(in the rows, 128 means zero)
Each path below is one point turned by a fixed rotation once a step. After each direction that follows a path, write how fast that rotation turns it, in degrees each step (0 if it stays still).
Each turn is a multiple of 5 degrees from 10 to 175, or 0.
Each row of a path follows its step; steps can be skipped.

step 6: [132 115 133 128 111 127 123 123 138 134 127 125 141 124 130 134 122 142
 120 115 139 108 132 119 132 124 130 120 133 123 136 128 119 129 127 117
 123 126 116 124 127 128 131 131 136 110 121 124 121 133 118 110 140 131
 125 125 131 122 117 132 133 142 132 139 110 130 129 128 129 126 131 120
 126 126]
step 7: [130 123 109 129 131 138 115 119 141 117 106 135 134 125 126 119 125 138
 125 116 122 129 129 124 133 121 124 123 123 119 133 131 138 126 131 128
 136 127 118 120 133 130 118 121 119 122 130 113 120 130 134 116 140 132
 120 123 138 131 125 122 137 141 125 141 130 129 136 125 122 118 141 123
 134 128]
step 9: [123 130 124 147 139 129 140 131 132 119 127 134 126 123 127 140 141 131
 114 118 138 141 121 139 137 130 119 142 139 129 136 123 125 130 126 121
 117 122 129 133 129 130 123 127 130 114 131 130 112 120 133 128 138 117
 125 139 125 126 138 130 123 131 139 144 131 131 139 120 138 112 127 127
 128 122]
step 16: [119 127 119 134 136 137 140 137 121 130 123 116 127 131 125 137 129 130
 122 116 138 114 143 123 138 121 115 136 125 123 134 120 117 134 130 126
 120 128 142 129 129 126 123 132 124 123 136 138 115 121 129 126 131 119
 125 137 136 133 126 125 131 151 138 141 125 115 124 120 123 116 116 127
 122 124]
step 20: [135 129 116 132 119 137 132 138 140 122 127 136 124 127 134 125 137 139
 126 143 126 126 125 135 137 136 126 106 112 136 129 133 138 137 119 123
 117 129 119 131 127 128 122 123 132 126 123 127 137 126 121 123 122 141
 121 130 141 130 122 132 130 136 134 130 123 126 138 134 138 101 127 131
 137 122]
step 21: [128 130 119 137 120 139 132 122 150 114 116 121 134 120 125 135 136 124
 128 128 136 123 125 134 130 130 117 114 129 124 144 113 120 126 132 124
 113 131 130 134 116 125 132 128 133 132 113 133 123 131 135 130 126 136
 140 142 141 136 131 138 121 134 134 133 115 129 131 114 132 124 129 134
 129 128]
step 22: [147 124 124 138 133 130 133 130 130 114 111 131 144 119 122 130 122 127
 133 126 125 117 115 127 124 117 123 132 123 137 145 134 129 129 141 118
 117 129 130 139 119 136 126 129 124 122 127 143 118 121 123 113 124 116
 122 121 136 131 134 137 125 130 134 133 122 123 124 120 119 123 123 126
 142 126]
[128 129 129 131 128 125 131 125 127 125 129 127 129 126 125 127 127 126
 129 132 126 124 129 128 131 131 128 125 125 126 128 130 128 128 128 127
 129 130 124 130 126 128 128 127 130 129 126 130 128 125 128 129 129 128
 126 130 128 127 125 129 125 128 129 128 132 132 130 127 125 130 126 131
 129 130]  40
[128 126 130 129 128 128 131 126 128 129 127 122 126 129 127 128 130 130
 130 125 132 127 128 126 127 130 126 129 130 126 128 126 125 126 124 125
 129 130 127 125 127 129 129 128 131 129 127 128 130 126 126 131 129 128
 132 131 128 129 126 127 125 129 129 126 124 126 129 130 127 128 128 126
 126 129]  145
[126 128 125 128 124 127 127 130 126 130 128 130 129 131 127 127 126 127
 131 125 127 126 127 128 129 128 130 132 128 125 126 126 127 123 126 127
 130 130 126 128 127 129 127 126 128 125 131 129 126 128 133 131 128 126
 126 129 130 127 131 128 129 125 131 129 130 126 128 126 129 126 126 126
 128 126]  45
[131 128 129 125 129 128 125 129 125 127 126 128 129 128 127 125 132 131
 130 131 130 127 128 125 130 127 127 126 129 126 128 130 128 130 129 130
 131 126 132 128 130 128 124 123 128 125 130 132 129 127 127 128 128 128
 128 131 128 128 130 129 128 133 128 127 129 130 128 127 128 130 127 125
 129 126]  115

step 2: [127 131 133 127 133 118 132 126 111 126 115 123 138 124 132 125 124 128
 116 152 126 125 125 144 139 128 119 126 131 126 118 134 137 130 138 117
 124 122 137 126 124 120 132 124 139 141 126 131 132 133 119 136 108 128
 131 119 135 127 138 126 129 113 125 121 142 131 111 124 140 128 125 144
 118 125]
step 4: [120 130 131 121 126 121 131 148 135 128 128 136 151 142 130 124 120 123
 131 109 128 125 129 117 130 130 133 115 136 133 131 133 117 125 126 122
 114 126 123 114 124 106 127 121 121 126 134 133 123 132 120 132 134 114
 132 121 133 130 119 128 128 138 129 139 134 120 119 117 127 118 123 124
 132 112]
step 8: [136 130 127 130 146 133 120 144 129 134 135 133 137 129 148 148 125 124
 125 137 125 130 130 130 116 118 136 125 111 121 125 121 123 135 139 134
 121 136 128 136 123 139 124 118 135 120 122 137 140 128 115 133 128 125
 137 138 118 124 125 115 134 126 114 129 123 140 137 134 131 123 115 133
 116 132]
step 11: [130 110 120 128 136 121 124 125 117 125 134 137 113 122 123 120 110 130
 117 122 130 121 130 121 124 134 143 117 125 119 118 138 129 128 129 119
 137 126 131 126 124 138 122 133 134 136 144 135 137 133 130 127 135 142
 117 135 125 124 129 123 114 121 120 136 141 113 133 121 132 122 141 119
 129 145]
step 13: [118 125 130 126 145 137 128 124 143 134 140 134 117 140 134 129 128 122
 123 132 120 127 127 126 116 127 125 113 117 128 132 131 124 132 132 123
 128 115 114 135 130 132 139 110 119 119 117 127 132 123 112 122 121 122
 137 143 135 133 132 132 129 133 136 119 119 132 133 144 112 116 128 114
 132 140]
step 16: [116 117 111 130 129 128 120 127 128 131 127 133 131 116 129 137 110 125
 126 127 123 132 129 126 131 115 138 123 135 139 134 131 132 121 130 136
 129 110 120 129 132 114 128 139 124 127 136 144 147 134 129 115 148 135
 133 123 119 123 108 127 126 130 123 120 125 121 121 112 126 124 138 126
 131 132]
step 21: [131 122 132 130 134 125 110 135 132 138 120 129 140 123 127 123 139 129
 142 123 130 138 128 117 122 135 132 132 124 139 126 132 131 128 131 132
 127 121 114 123 122 130 116 124 134 111 143 138 130 139 141 121 136 145
 135 130 118 128 130 129 120 148 119 117 121 117 117 129 131 114 128 121
 144 117]
[129 125 131 129 125 131 130 130 126 128 128 128 126 127 126 129 132 126
 129 124 130 130 128 131 127 128 126 128 127 131 130 129 130 131 129 126
 129 126 128 131 128 129 127 124 129 129 127 128 129 127 125 127 127 130
 133 127 125 128 129 130 128 129 129 130 131 127 129 133 128 129 128 127
 127 128]  55
[128 129 134 124 128 126 127 128 130 128 128 127 131 128 127 128 128 127
 126 134 129 127 129 130 127 128 130 129 126 128 128 127 128 131 129 131
 127 130 128 130 128 127 129 131 131 127 126 128 130 128 127 128 130 128
 129 128 127 132 127 130 129 132 125 125 130 125 126 129 126 128 124 129
 128 128]  60

step 0: [145 144 134 147 133 108 125 118 135 118 126 132 131 124 118 129 131 133
 131 138 125 132 129 129 146 130 127 113 132 130 123 135 134 133 124 122
 124 122 128 146 133 128 127 122 127 137 129 128 132 115 128 130 126 122
 136 121 138 124 137 141 135 131 133 114 131 129 124 129 126 134 133 143
 123 111]
step 2: [130 125 126 142 123 125 129 114 121 122 132 131 130 143 119 118 124 119
 127 138 145 127 125 126 124 125 133 132 153 127 135 129 134 126 140 133
 129 133 119 132 122 120 137 124 131 129 120 116 134 130 128 107 121 126
 131 128 134 136 122 137 130 131 144 117 132 111 116 135 131 127 119 135
 127 134]
step 3: [133 140 137 123 124 111 129 111 138 118 134 125 127 124 128 137 128 141
 133 132 124 127 130 120 145 142 114 126 128 135 125 128 134 132 122 123
 142 124 131 120 138 115 135 120 125 140 132 127 128 125 125 115 116 145
 133 124 137 132 125 141 125 142 125 129 132 128 120 129 119 121 125 131
 118 116]
step 4: [122 152 123 132 146 141 137 121 127 135 142 131 125 128 126 129 125 126
 121 129 122 127 135 121 118 126 118 119 138 132 140 132 131 120 136 129
 111 125 126 122 136 115 124 132 135 140 134 133 128 131 113 123 128 120
 133 121 133 135 142 127 110 130 128 124 139 126 113 123 134 137 126 136
 125 138]
step 8: [136 129 124 133 142 112 135 129 129 139 108 139 138 126 119 119 118 124
 144 127 127 136 120 127 126 128 136 125 140 136 119 132 137 146 135 133
 133 133 124 141 128 127 137 125 124 138 134 127 120 125 127 132 120 118
 141 128 132 142 131 133 120 110 120 126 134 116 120 133 128 127 131 136
 122 126]
step 9: [129 144 108 140 124 129 122 129 134 127 132 135 135 124 132 121 133 128
 140 117 130 124 145 140 123 136 122 123 128 127 123 127 138 126 121 137
 131 127 141 130 124 114 126 122 133 120 133 126 135 119 115 121 126 139
 127 112 135 139 121 126 127 128 120 131 118 128 135 143 116 125 127 129
 110 112]
step 14: [139 136 127 138 126 133 121 128 126 124 137 133 122 120 123 130 114 145
 151 135 133 126 121 113 134 132 128 135 132 130 117 134 137 127 117 125
 143 133 116 133 129 130 136 106 124 121 130 132 128 130 129 134 118 111
 132 121 138 130 147 125 132 133 122 132 131 129 132 126 131 136 126 134
 120 135]
[126 128 128 129 126 128 128 126 128 127 128 133 129 131 126 127 128 126
 129 129 128 129 126 131 128 129 127 125 127 126 126 131 126 128 132 131
 132 129 131 129 130 129 129 128 129 128 129 128 125 127 127 130 132 130
 127 129 131 128 124 130 129 129 129 127 124 128 126 131 125 132 127 129
 128 129]  45
[128 128 127 129 125 128 126 129 127 127 126 126 128 125 130 132 126 128
 128 132 127 126 131 129 126 127 130 128 130 128 126 126 125 127 129 128
 131 130 127 128 129 126 128 126 125 129 129 129 129 128 129 130 124 134
 125 129 129 126 129 128 127 129 131 127 132 130 127 125 126 131 127 131
 127 128]  100

step 1: [123 126 126 126 142 124 137 138 116 129 134 123 121 135 120 135 132 126
 119 142 127 129 132 126 120 136 117 136 129 130 126 130 113 131 119 124
 115 128 127 106 121 132 124 118 130 136 113 145 125 143 134 131 120 130
 130 118 129 120 120 127 132 132 116 117 130 139 134 109 123 141 139 126
 118 133]
step 7: [123 130 129 127 138 124 135 143 118 118 131 122 125 143 132 118 126 132
 120 133 134 132 119 117 129 144 118 124 135 113 133 142 123 132 118 139
 144 137 112 121 114 129 133 131 121 123 121 135 116 134 122 137 141 125
 119 121 133 125 132 125 142 133 131 119 137 131 129 120 118 130 123 124
 113 138]
step 8: [121 119 124 129 137 138 132 135 107 122 131 112 115 120 118 124 133 127
 128 122 122 127 131 123 150 137 128 124 135 136 133 132 141 130 127 120
 141 113 112 122 141 140 126 140 134 139 133 117 132 128 137 133 130 138
 124 127 134 125 146 129 116 126 133 128 142 129 126 127 128 129 130 124
 126 134]
step 9: [130 122 131 129 140 139 128 126 127 124 119 128 128 139 120 137 132 117
 138 138 115 127 120 147 142 130 132 126 138 122 125 130 125 123 120 132
 119 114 122 127 118 136 127 129 121 142 131 130 113 141 120 124 119 118
 136 111 121 129 122 134 124 142 144 133 138 131 136 126 143 126 134 128
 132 142]
step 12: [119 118 126 144 124 130 125 123 121 111 140 133 135 145 130 120 123 125
 130 131 120 141 142 135 135 116 125 127 119 112 131 133 146 131 123 128
 122 128 132 124 131 127 124 131 119 136 122 125 129 120 128 135 125 129
 142 128 137 130 134 121 146 137 121 108 115 128 132 129 130 128 133 109
 131 124]
step 15: [124 126 132 125 140 127 130 122 121 124 122 126 129 125 135 128 139 111
 143 147 121 132 120 136 129 122 139 128 132 129 126 135 121 131 119 139
 125 137 127 121 126 139 138 128 125 125 124 131 110 126 129 125 126 119
 121 144 142 128 122 123 123 132 145 121 134 144 144 142 126 129 143 124
 112 139]
step 20: [122 128 129 137 132 121 129 139 118 130 125 139 127 141 117 127 127 139
 130 133 131 127 140 118 138 112 142 145 139 117 130 129 133 133 134 141
 121 128 122 124 130 131 113 110 135 125 115 140 125 126 133 140 118 124
 139 129 122 142 128 122 125 122 128 117 135 121 137 119 130 135 141 134
 113 132]
[131 131 126 126 125 133 127 126 129 127 129 127 128 126 128 125 128 130
 130 129 128 132 127 131 127 127 127 126 127 127 130 129 129 127 129 129
 130 128 129 129 130 132 124 128 126 130 127 128 127 127 129 123 127 125
 128 126 127 128 126 127 130 128 127 131 123 125 128 128 127 127 130 130
 127 128]  55
[127 128 130 130 129 128 128 125 124 127 131 128 130 126 127 126 130 127
 127 125 126 130 128 128 127 125 129 128 131 128 130 129 128 130 130 130
 131 128 129 130 127 131 127 131 130 131 126 128 127 128 126 129 130 132
 130 132 125 132 125 128 127 131 128 126 128 129 124 128 125 129 127 129
 126 129]  90
[127 128 128 129 127 130 128 128 128 127 129 127 133 126 124 127 133 129
 129 128 126 126 129 129 130 128 124 129 130 124 127 124 127 127 128 126
 125 127 129 128 127 125 126 124 127 131 130 132 130 128 127 128 127 128
 125 128 128 127 127 128 130 129 130 127 128 131 125 125 129 126 129 131
 129 128]  135
[127 128 128 129 127 131 127 127 129 129 129 128 133 126 128 131 127 128
 128 129 132 126 125 129 130 127 130 128 131 132 127 125 130 129 127 130
 127 126 128 129 128 127 126 131 130 128 129 129 124 125 129 129 127 126
 128 127 126 129 128 129 126 125 128 127 131 125 130 131 128 125 130 129
 124 131]  65

step 3: [120 128 122 137 133 130 139 126 131 115 126 116 132 134 130 123 123 130
 134 130 128 123 133 131 123 122 132 130 117 145 133 129 138 135 113 136
 133 118 124 121 114 134 120 126 124 120 124 110 117 124 112 127 120 128
 137 123 125 140 119 121 127 128 125 126 142 130 129 127 126 117 123 134
 135 122]
step 5: [115 138 143 122 126 127 129 141 125 131 141 135 124 134 120 125 135 137
 129 116 126 126 128 123 120 118 124 135 131 119 129 130 116 126 139 135
 124 138 129 135 127 125 127 128 120 137 136 134 138 132 132 140 129 128
 105 129 125 117 131 128 120 135 140 131 132 122 141 130 121 120 131 134
 117 130]
step 6: [120 134 126 107 137 143 134 129 122 122 136 132 127 128 130 118 132 113
 139 128 119 119 117 131 122 123 118 117 125 128 136 122 123 133 127 124
 118 117 125 132 133 131 126 133 132 132 126 133 123 133 133 124 120 120
 120 135 139 128 118 108 140 124 117 130 126 128 122 119 128 125 131 133
 127 131]
step 8: [127 125 133 134 131 124 126 132 127 122 115 121 129 128 127 133 131 127
 128 132 127 141 123 123 127 124 131 132 131 139 123 144 138 129 131 134
 128 130 130 125 114 124 138 130 123 119 134 108 124 121 127 122 136 139
 120 130 128 125 129 139 121 122 131 110 139 119 129 132 117 107 140 126
 131 118]
step 12: [141 129 120 136 131 131 118 128 123 122 116 120 116 137 143 123 119 125
 127 131 120 140 118 139 133 133 139 132 129 132 127 133 126 114 124 123
 119 123 127 137 127 126 124 126 126 122 126 130 141 130 131 134 136 127
 151 132 124 129 133 114 130 142 122 133 123 124 124 131 128 135 139 124
 124 133]
step 15: [122 128 144 131 110 119 129 139 120 120 126 122 128 133 124 130 120 128
 140 119 130 131 133 130 134 132 128 140 127 119 127 123 130 127 123 129
 140 124 128 135 140 130 130 128 122 141 130 142 127 127 118 138 130 127
 134 123 122 145 116 116 139 137 140 124 118 136 129 124 132 128 121 135
 136 133]
step 23: [113 136 120 111 128 142 132 120 113 122 132 146 119 134 135 138 139 126
 135 128 123 121 120 128 131 126 131 123 139 120 137 126 129 123 120 123
 117 133 124 124 134 128 127 131 125 126 133 127 131 123 133 127 136 133
 129 124 118 137 117 135 115 120 134 125 127 137 122 127 125 121 135 123
 134 140]
[130 130 129 127 129 128 129 131 130 125 128 132 125 127 127 126 129 131
 128 129 127 125 130 129 133 125 129 128 126 129 127 128 131 128 122 131
 128 129 126 131 129 127 128 129 126 126 127 126 130 129 128 130 128 126
 129 127 127 129 126 128 126 128 128 127 128 128 126 130 127 133 128 132
 126 131]  35
[128 129 124 126 127 127 129 124 128 127 129 128 129 125 126 127 128 128
 128 128 132 130 132 129 126 128 127 124 124 129 132 129 129 129 129 129
 131 129 129 127 126 126 129 130 125 131 128 127 130 128 127 127 125 128
 126 130 132 129 130 126 127 128 126 130 125 125 128 125 129 129 128 131
 127 131]  95
